A single turn carries every row of the set below to another of its rows. Some are shown first; where does it send the rows asked next?
vug: [-44.3 -18.1  12.9  29.8  -0.8  11.8 -30.9 -10.0 -19.7 -17.9  -2.7  -9.0
 -26.4 -13.3  10.1  -7.1  10.9 -41.8  27.4  31.0  31.0  -4.8   7.8 -18.7
  31.6 -36.2  -5.5 -16.1]
nuta: [-22.3 -29.0   4.9  23.1  29.5  19.5 -42.8   1.0 -22.5 -17.6  -5.2 -36.8
 -14.5   0.6  25.9  26.1  -8.8 -30.9  -0.1   4.7  13.8 -22.0 -13.4   0.5
  21.8 -54.1 -24.3   3.1]
Ripi: [  9.3 -41.7  -3.1 -10.5  32.3  -2.8 -25.8  13.7 -57.3  -1.4  16.3 -30.6
  18.1  -6.5   6.9  27.8 -27.7  14.7 -28.2 -25.3  -7.2  -9.0  -9.5  16.0
  -5.8 -11.1 -57.8   2.6]
Rini: [ 11.1  16.8  28.3   8.8  -3.1 -30.7  28.7  18.4 -33.6  14.3   6.8  17.8
  39.4  38.5   0.9   3.5  43.2  34.0  35.6   6.0  -1.9  -3.7 -23.6  49.4
 -13.0 -41.9   0.4  15.7]
Fen: [  8.7 -10.7   8.6   3.9  24.1  22.3 -55.1   7.7 -30.1 -21.0  -3.4 -32.5
  11.2   1.4  27.2  52.0 -29.4  13.5 -16.3 -19.7   2.1 -17.1 -30.5  18.3
   4.6 -18.0 -33.9  16.7]
Led: [-31.9 -14.4  11.7  -0.5 -27.0 -16.6  -6.3  -5.1 -51.8  -2.9  21.2  22.6
  -7.9 -31.7 -23.1 -34.2   9.7  -2.2  23.8  23.7  26.9  25.5  29.5 -18.2
  14.6  25.5 -22.3 -31.5]
Vin: [-43.6 -16.9  12.5  40.9   6.4  24.7  -7.6 -11.6 -23.0  20.0   5.0 -13.6
 -24.8 -18.2   6.0  -8.6  49.4 -32.0  30.7  35.6   2.8   6.1   1.1  -2.7
  37.6 -37.5  -3.3 -21.1]
Rased: [ 17.4  21.7  20.1  -6.9 -10.6  18.2 -57.0   4.3 -33.7 -25.3   2.2  -2.4
  22.7 -11.6  12.2  44.1 -28.0  46.7  -5.8 -17.5  10.3   5.8 -27.7  17.5
  -0.7  35.1 -23.4  12.2]
Ruk: [  7.6  19.5  30.5   8.9  -9.6 -31.4  29.7  17.7 -33.4  13.4   7.0  21.9
  38.0  36.6  -1.8   0.3  46.3  34.6  39.7   9.5   1.7  -1.4 -20.9  46.4
 -11.3 -37.6   4.5  13.4]
nes: [  2.7  17.7  29.3  12.2  -8.8 -31.7  31.8  16.2 -32.2  15.2   7.0  22.2
  34.9  35.4  -2.6  -5.0  48.9  27.6  42.6  13.5   4.0  -1.1 -18.1  43.8
  -8.8 -42.7   5.8  11.0]
mili: [ 13.3 -10.7   9.1  15.7  33.4  36.4 -32.2   7.3 -32.6  16.8   4.7 -39.5
  14.8  -3.4  23.8  54.2   7.2  26.6 -16.7 -18.4 -29.1  -7.9 -39.9  35.6
   8.6 -17.5 -32.7  12.6]
Gepu: [ 18.7 -11.1   7.3 -22.2  -0.7  -6.1 -28.4  10.4 -60.5  -5.0  21.3  -2.0
  27.9 -15.9  -6.4  22.0 -28.7  47.7 -19.0 -24.9  -1.2  12.4  -6.9  15.0
 -10.5  40.0 -49.2  -1.2]
nam: [  1.9  13.2  29.0  14.1  -4.6 -32.2  32.4  15.8 -32.0  15.2   6.4  17.9
  31.8  37.3  -1.3  -4.7  49.1  22.4  41.5  13.9   2.6  -3.7 -17.2  43.0
  -8.7 -50.1   4.9  11.1]
noko: [ -4.9 -41.6 -13.2   6.9  29.8   2.0 -42.1  21.1 -21.1   1.6   7.1 -19.2
  20.8  11.3  38.3  25.2  -4.1  14.5 -35.3 -19.8 -39.4 -10.3 -22.5  33.0
  -5.1 -27.0 -17.8  19.8]
Kep: [-38.7 -55.6 -13.8  25.2  27.0  -3.6 -28.7  11.7 -14.3   5.0   5.5 -15.7
  -5.8   6.1  33.5  -6.3  18.3 -29.1 -13.7   7.4 -24.6 -10.8  -3.0  12.6
  12.2 -55.5  -4.8   2.8]
Sofus: [ 10.6  -7.8  -2.3  -8.4  -4.1   0.3 -47.8  19.5 -27.2  -2.5  12.0   8.9
  35.8   0.0  25.3  25.5  -9.5  55.4 -29.4 -24.3 -35.1  11.1 -23.7  37.4
 -14.3  29.3 -11.0  18.5]
mekif: [-42.3  -1.2   5.5  11.1 -43.4 -13.0 -24.2   1.0 -17.6  -0.9  13.4  45.5
   1.1 -21.5   2.3 -39.1  32.9  10.8  19.8  29.1  -2.1  33.5  17.3   0.3
  11.8  30.3  22.5 -16.1]
suves: [ 22.0  24.2  20.2   2.4  -4.0  32.3 -34.6   3.9 -36.2  12.4  10.1  -7.0
  27.1 -16.1   8.5  46.0   7.8  61.4  -5.4 -15.7 -20.8  16.1 -36.8  34.7
   3.5  38.7 -20.6   8.6]
fuf: [-19.1 -59.4  -5.6   6.8  35.3  -7.1 -14.5   6.6 -51.4   1.6  15.6 -32.5
  -6.3  -6.8   5.9   2.7  -7.9 -26.6 -11.9  -1.9   3.5 -11.6   7.5  -1.8
  10.4 -43.6 -48.1 -11.3]
Bomo: [  4.1  10.9  27.3  13.5   0.7 -29.5  31.8  17.7 -32.0  16.0   6.2  13.5
  33.4  39.9   1.5  -0.4  47.4  22.9  38.4  10.0   0.1  -6.5 -21.5  46.4
  -9.4 -54.2   0.9  12.9]
damu: [ -2.0  38.5  27.3   8.7 -36.3  24.1 -23.4  -7.3 -34.0  11.7  12.7  22.0
  12.5 -30.4  -8.2  10.5  30.2  49.6  23.9  12.2  -1.9  34.7 -14.4  15.9
  15.5  57.4  -2.1 -12.4]
Tebav: [  8.7  13.0  26.1  11.2   0.5 -29.5  30.0  17.9 -33.4  14.9   6.9  13.3
  37.3  40.4   3.2   4.7  43.5  28.6  34.6   6.7  -1.7  -6.6 -24.5  48.4
 -12.3 -50.4  -0.3  16.0]
kosi: [-34.3  17.7  24.8  28.2 -31.2  20.3 -10.0 -14.3 -27.0  15.6   9.6  19.4
 -12.9 -31.4  -9.6 -16.1  50.6   2.7  42.3  38.2  10.4  29.4   4.2  -2.7
  32.2  18.9   7.2 -25.8]
vip: [ -1.8   2.7  14.6 -17.5 -29.9 -12.8 -19.4   1.2 -58.2  -5.7  24.3  24.6
  16.2 -30.7 -21.1  -9.4  -9.9  39.6   8.1  -0.4  16.8  29.4  12.9  -1.3
  -1.2  58.5 -30.7 -18.7]
vubi: [-40.3 -45.1   1.3  11.0   6.6 -13.3  -4.7  -3.0 -48.5   2.0  17.4  -6.1
 -17.7 -19.7  -9.8 -28.3  10.2 -34.3  14.6  22.2  20.4   5.3  27.2 -19.5
  19.7 -25.1 -30.1 -28.1]
fosas: [-36.4  15.5  23.8  16.6 -36.2   7.6 -33.2 -13.5 -23.6 -21.3   2.0  21.9
 -15.9 -26.6  -4.0 -15.4  12.0  -8.7  39.1  34.2  40.4  18.8  11.1 -18.6
  26.2  16.5   4.9 -20.3]
narot: [ -8.1  12.9   7.6  -6.1 -39.8  -7.8 -38.8  10.1 -24.6  -4.8  14.5  41.8
  27.1 -16.4   8.1  -6.9   9.7  53.3  -1.1   0.0 -17.1  33.0  -4.5  20.6
  -5.8  59.1   9.1   1.2]
lusam: [ -5.9  34.8  27.3  -1.6 -42.9  11.3 -46.3  -6.2 -30.3 -25.7   4.2  25.3
   8.9 -25.2  -4.2  10.6  -8.4  35.9  23.6  10.1  29.2  23.5  -6.4  -0.9
  11.0  52.7  -4.5  -6.7]
bab: [-56.4 -35.3  -4.5  27.2  -9.7 -10.1 -18.2   2.5 -12.3   3.7   8.6  17.1
 -15.2  -9.3  16.5 -38.3  37.8 -30.7  14.1  32.8  -6.8  11.0  17.8  -3.9
  20.5 -27.5  14.4 -15.2]
Kina: [-20.5 -30.6   4.7  34.2  38.3  30.7 -18.5  -1.0 -26.3  20.0   2.6 -42.7
 -10.3  -3.9  22.4  26.6  28.4 -21.1   1.6   6.9 -17.2 -12.7 -22.1  16.5
  26.1 -56.1 -22.6  -1.5]

Bomo goes to Tebav
Rased goes to lusam
Now these:
Ripi goes to Gepu
damu goes to kosi
mekif goes to bab

A single turn carries every row of the set below to another of its rows. Some are shown first; where does it send the rows asked next?
Fefan: [-22.2 -44.8 -38.2  26.4  23.8  -6.7   6.5   4.6 -15.8 -13.4  44.3  -6.4
  26.3]
Feru: [ -7.3 -39.1 -51.5  10.2   6.6   2.7   6.9  30.5 -28.1   9.8  45.2 -12.7
  23.4]
Ges: [-13.7 -45.6 -42.1  31.1  21.8  -0.4  17.7   3.9 -16.9 -24.5  39.2 -13.6
  16.6]
golip: [ 50.3  23.8   6.8  43.6  11.9  20.0 -18.8  11.4  29.5  14.2  -2.0 -19.3
 -13.1]
dudi: [ -5.6 -43.6 -55.1  32.3   8.0  -1.0  -2.9  19.2 -19.4  -5.9  36.9 -12.0
  29.6]
Melu: [ -3.2 -46.7 -51.6  38.8  14.0  10.2  -0.4  13.8 -23.6  -8.5  35.2 -24.5
  15.2]
Ligef: [15.4 56.0  8.1 -3.1 -4.8  8.7 19.6  4.6 34.5 14.2 -9.0 -9.5  2.0]
dosid: [-17.8 -44.1 -48.4  16.9  13.3   6.0  -1.5  18.7 -22.1  12.5  41.7 -17.8
  27.2]
Lepo: [ 25.1  25.4  20.8  20.6  20.8 -22.3  40.2 -20.0  13.2 -12.4 -11.2 -13.1
   4.2]
Zover: [14.8 30.4 18.7 -8.9  6.7  7.6  3.3 -9.2 54.4 -4.2 18.6  6.3 27.0]
tun: [ 28.0  51.2   5.0  28.3  -5.2   7.8  -5.0  -4.1  33.1   4.2 -17.3 -17.6
  -2.3]
sazil: [ 32.1  44.1  -1.7   3.7   1.0  20.4   6.7 -12.0  22.6  30.3 -10.4 -24.4
 -16.4]
fudaf: [ 17.4  52.2  12.1  15.8  -1.2   1.8  13.5  -7.4  37.7  -4.0 -11.2  -7.5
  -0.6]
tidam: [-10.3 -42.5 -53.6  13.3  10.8  15.8  12.3  25.2 -25.4   8.7  38.3 -24.6
  19.0]
tubef: [ 19.4  33.9  18.5 -10.9  21.6  13.3  36.0  14.0  39.5  15.3  15.2   2.7
  -8.2]
kebe: [-11.7 -41.8 -56.3  14.1   7.2   2.5   7.7  26.9 -18.2   4.6  40.7 -10.1
  30.7]
dil: [ -0.2 -43.5 -49.9  34.3   7.2  -1.1  -7.6  21.4 -27.9  -5.6  41.0 -14.1
  20.3]
bemi: [ -8.8 -41.8 -39.0  31.6  15.7 -12.1   7.9   9.6 -21.3 -23.5  43.8  -2.1
  20.4]
rurof: [ 42.2  26.1  -5.6   8.6  -1.8   7.5   9.6  16.5  -4.2  45.3 -17.6 -41.8
   9.1]
desat: [-26.8 -41.6 -41.3   8.1  19.1  -1.0  15.1  14.6 -18.3   2.0  47.6  -8.0
  28.6]
deles: [ 26.2  53.8  -0.7   9.2 -10.3  14.8  -0.3   9.2  31.1  23.3 -15.3 -20.9
   1.7]
Zime: [ 35.6  39.5   1.4  20.1   4.3  15.6  -0.7 -22.2  24.8  15.2 -12.4 -23.0
 -17.9]
Veg: [ 38.5  29.7  -0.1   0.0   5.0  29.6   3.6  31.0  28.7  45.0   6.5 -20.2
  -7.4]
nilet: [ 25.8  25.0  18.6   2.3   6.1  16.5   0.1   8.0  45.7   6.8 -24.5   4.2
  -7.2]
nakir: [-23.2 -43.7 -35.1  39.7  23.7 -14.0  14.0  14.3 -15.6 -18.6  31.1  -5.7
  23.0]
Refek: [-12.9 -44.5 -44.7  45.5  14.4  -3.2  -6.7  24.8 -22.4  -0.7  23.5 -19.9
  24.2]
nedig: [ 21.5  32.5   6.1 -21.3  -4.4  22.8  -8.2   9.4  47.0  26.0  16.5  -6.6
  28.8]
bul: [ 29.3  25.2  13.7  21.6   2.9   8.2 -24.0 -15.5  50.9 -10.7  10.1  -4.0
  23.8]
mibem: [ 20.1  30.4  10.4 -18.8  10.9  -6.0  51.0   6.1   6.8  28.5  -5.6 -19.7
   9.4]
tuvef: [ 31.9  26.9  23.8  31.9  25.5   2.8  14.9  -4.8  42.0 -14.1   8.7   3.1
 -12.9]
ran: [ 25.7  25.0  17.0  -1.8   4.2  18.9   1.5  10.7  45.0  12.3 -23.8   2.4
  -5.9]
zovo: [-31.3 -38.9 -36.5  13.2  20.2  -6.7  28.6  25.4 -16.6  -0.6  36.2  -5.3
  26.8]
fenog: [ 36.9  27.1   1.8  11.9  -6.5  22.0 -34.3   4.2  43.2  19.8   7.4 -15.9
  26.7]
rozap: [ 30.1  25.1  14.4   2.5   2.7  20.6  -4.2  12.5  43.5  12.7 -26.0   0.3
  -6.1]
fimev: [-18.3 -42.0 -49.3  12.9  13.9  -5.8  18.2  18.3 -13.6  -9.7  44.5  -2.3
  29.7]
geda: [ 48.9  20.4   6.1  46.7   5.9  -8.2  -0.2 -11.1   1.2   4.8 -23.3 -33.9
   3.8]
tuvor: [-21.1 -41.5 -44.1   7.2  20.3   6.9  30.6  14.7 -18.2  -7.7  45.3 -12.7
  18.6]
sipum: [-14.0 -45.2 -45.4  35.7  16.5  -0.3  -9.1  10.5 -20.8  -3.5  39.7 -17.1
  27.0]
tek: [-17.4 -39.3 -42.1   7.0  15.1  -7.4  21.7  20.4 -22.4  -8.7  48.4  -2.3
  23.3]
lizav: [ 30.3  22.9  16.5   6.3   5.4  17.5  -3.9   8.5  43.7   8.3 -26.5   1.1
  -6.7]
kaval: [-13.2 -45.5 -48.6  30.0  12.7  -7.3   8.0  12.2 -15.6 -18.8  40.4  -5.0
  28.8]
suf: [ 26.5  43.8   9.3  11.9  11.0   9.1  15.1 -27.0  29.4   6.4  -7.4 -12.9
 -17.8]
vap: [ 23.3  44.2   5.5  -5.5   7.6  14.9  22.2 -18.4  25.9  20.7  -5.1 -16.1
 -15.4]
rugid: [-19.2 -40.4 -47.6  17.4  11.6   3.4   8.1  36.3 -23.8  17.4  29.0 -18.5
  27.2]

fimev goes to kaval
ran goes to nilet
Refek goes to rugid
Now these:
vap goes to suf
Lepo goes to geda
golip goes to Veg
nedig goes to Zover
deles goes to Ligef
tidam goes to tuvor
dosid goes to desat
Feru goes to tek

A single turn carries every row of the set below to another of its rows. Some are shown first; where does it send the rows asked next?
Gezip: [ -8.8 -32.0   3.1  57.2 -12.8  -3.1  31.0  -6.9  12.8  26.7   0.7  20.4]
libi: [  5.4 -49.9 -51.9 -16.5 -10.7 -20.2  13.5 -10.7   4.6  36.9 -32.0  21.5]
kugid: [  5.4  30.0 -18.2 -39.7 -15.4 -25.3  44.2  -8.8  31.7  19.9 -41.6   8.6]
Gopup: [  0.5  39.9 -28.7   6.3  -0.3   0.0  45.5 -19.0  36.8  48.9 -41.3  26.5]
bom: [ -4.6   5.1   1.8 -52.1 -12.4  -7.8  23.6 -19.2  37.0  38.2  37.7  12.9]
bava: [ -4.3  -5.8  10.1  39.6   4.6  24.8   4.9 -41.8  -8.9  25.3  23.2  38.8]
Dasuk: [ 20.1 -41.6 -36.9  12.8  -1.9  -6.5  26.1 -17.0   9.6  29.9  39.6  33.4]
siba: [ -0.7  20.6  26.2   7.3  10.4  32.5 -14.8 -39.3   3.5   0.5  -6.0  12.6]
Vitiv: [ -2.1 -36.5 -36.8   6.1   0.4   7.6  -4.8 -21.0   4.3  35.8 -61.2  29.6]
luvan: [  9.4   5.0 -45.7 -47.4 -12.7  -8.1  17.4 -21.3  10.6  25.9 -52.0  37.8]
pevoz: [  4.2 -23.8  18.9 -22.2 -17.0 -15.0   6.2 -25.3 -17.3  -8.2  27.4  12.5]
vali: [ 17.5 -45.0  -6.9 -35.2 -13.4 -19.7   6.2  -9.7  -1.0 -14.2   9.8  11.2]
likem: [  6.2 -22.9 -14.5  45.5  15.5  34.8   0.9 -31.5  10.1  30.1  -4.1  43.5]
topu: [  1.5 -45.7 -34.2 -20.3  -8.6 -11.7  -2.1 -13.0   1.6  22.3 -55.3  18.6]
deboz: [-12.7 -28.4  23.9  44.8 -13.1   3.2  14.2  -6.9   6.1   4.7 -25.0  11.3]
Zon: [  5.3 -26.0  17.6  -0.1   4.9  23.2 -17.6 -26.6  -2.2 -13.6 -33.5  23.3]
Zovag: [  7.1  29.0 -38.8 -17.5 -12.3 -21.9  57.1 -10.1  36.5  44.4 -20.6  18.3]
Tes: [-12.2  15.1  32.0 -51.8  -8.3  11.2  -1.6 -24.3  31.7  18.1  -3.8   8.5]
nibu: [  6.8   3.7  15.8 -36.7  -7.9  -6.7  -2.5 -23.6   1.7 -15.0  19.7  -3.1]
dav: [  8.0  35.5  -6.2  31.0   7.0 -12.7  12.4  -6.2  62.7  22.4  -9.7  40.9]
Rateg: [  0.0  39.9  -7.5 -15.2  -3.6  -1.1  33.7 -19.3  34.0  23.9 -63.5  16.3]
dod: [-10.0  15.9  -5.4  -9.6   2.4  17.9  23.9 -28.6  43.4  63.7  33.6  31.7]
ped: [  4.9  35.1  15.3   6.8   1.8 -15.1  -0.2  -3.0  58.7  -1.8 -29.5  27.1]
Zira: [  7.1  13.1 -43.2 -27.3  -5.8   9.7  12.2 -26.6  14.4  32.1 -61.8  44.0]
lobiz: [  4.1 -20.4  -7.2   9.6 -10.2  -7.8  23.7 -28.0  -8.6  24.2  53.9  28.9]
selor: [ 13.5  23.4 -17.1   6.7  -4.6 -37.4  24.2   1.4  62.1  18.4  12.4  29.3]
gomuz: [ 13.8   3.2 -58.1 -38.2 -11.0  -9.9  30.2 -21.3  15.4  41.2 -34.0  44.5]
lasu: [ -3.9  -7.2  34.6   6.2  -4.4  18.3 -10.7 -37.4 -16.5  -5.4  -2.0  23.6]
Zugel: [-17.7  26.0  23.9  -8.8   7.3  36.7  -0.9 -35.4  37.9  43.5  -6.3  27.5]
rok: [  3.1 -42.5 -53.7   9.1  -2.0  -0.7   9.2 -18.1   9.6  51.7 -36.3  32.7]
dur: [ 12.3   2.4 -19.4 -13.1  -5.1 -10.7  21.8 -24.4   8.0  20.8  60.5   8.3]
Vavo: [ -8.4 -39.9  22.6  14.5 -25.5 -19.3  21.5  -0.4   4.2  -5.7 -12.3   1.8]
gepaz: [  4.6  18.0  -9.2  33.4  12.6  28.8  10.3 -38.3  13.3  35.9  33.5  26.3]
poni: [  8.2  11.2 -55.8 -20.2  -5.1   5.4  23.1 -25.3  17.2  47.3 -44.3  52.1]
gis: [ -5.6 -44.2   0.9  26.9 -24.6 -25.2  38.0   2.2   9.8  13.7  14.9   6.0]
Fik: [ 12.6  22.5   2.9 -16.6  -8.7 -41.4  12.2   5.4  56.8  -5.1  -7.9  18.6]

ped goes to dav
libi goes to topu
Now these:
luvan goes to Zira
dod goes to bom
nibu goes to siba
Rateg goes to Gopup
lasu goes to bava
deboz goes to Gezip
Zon goes to likem

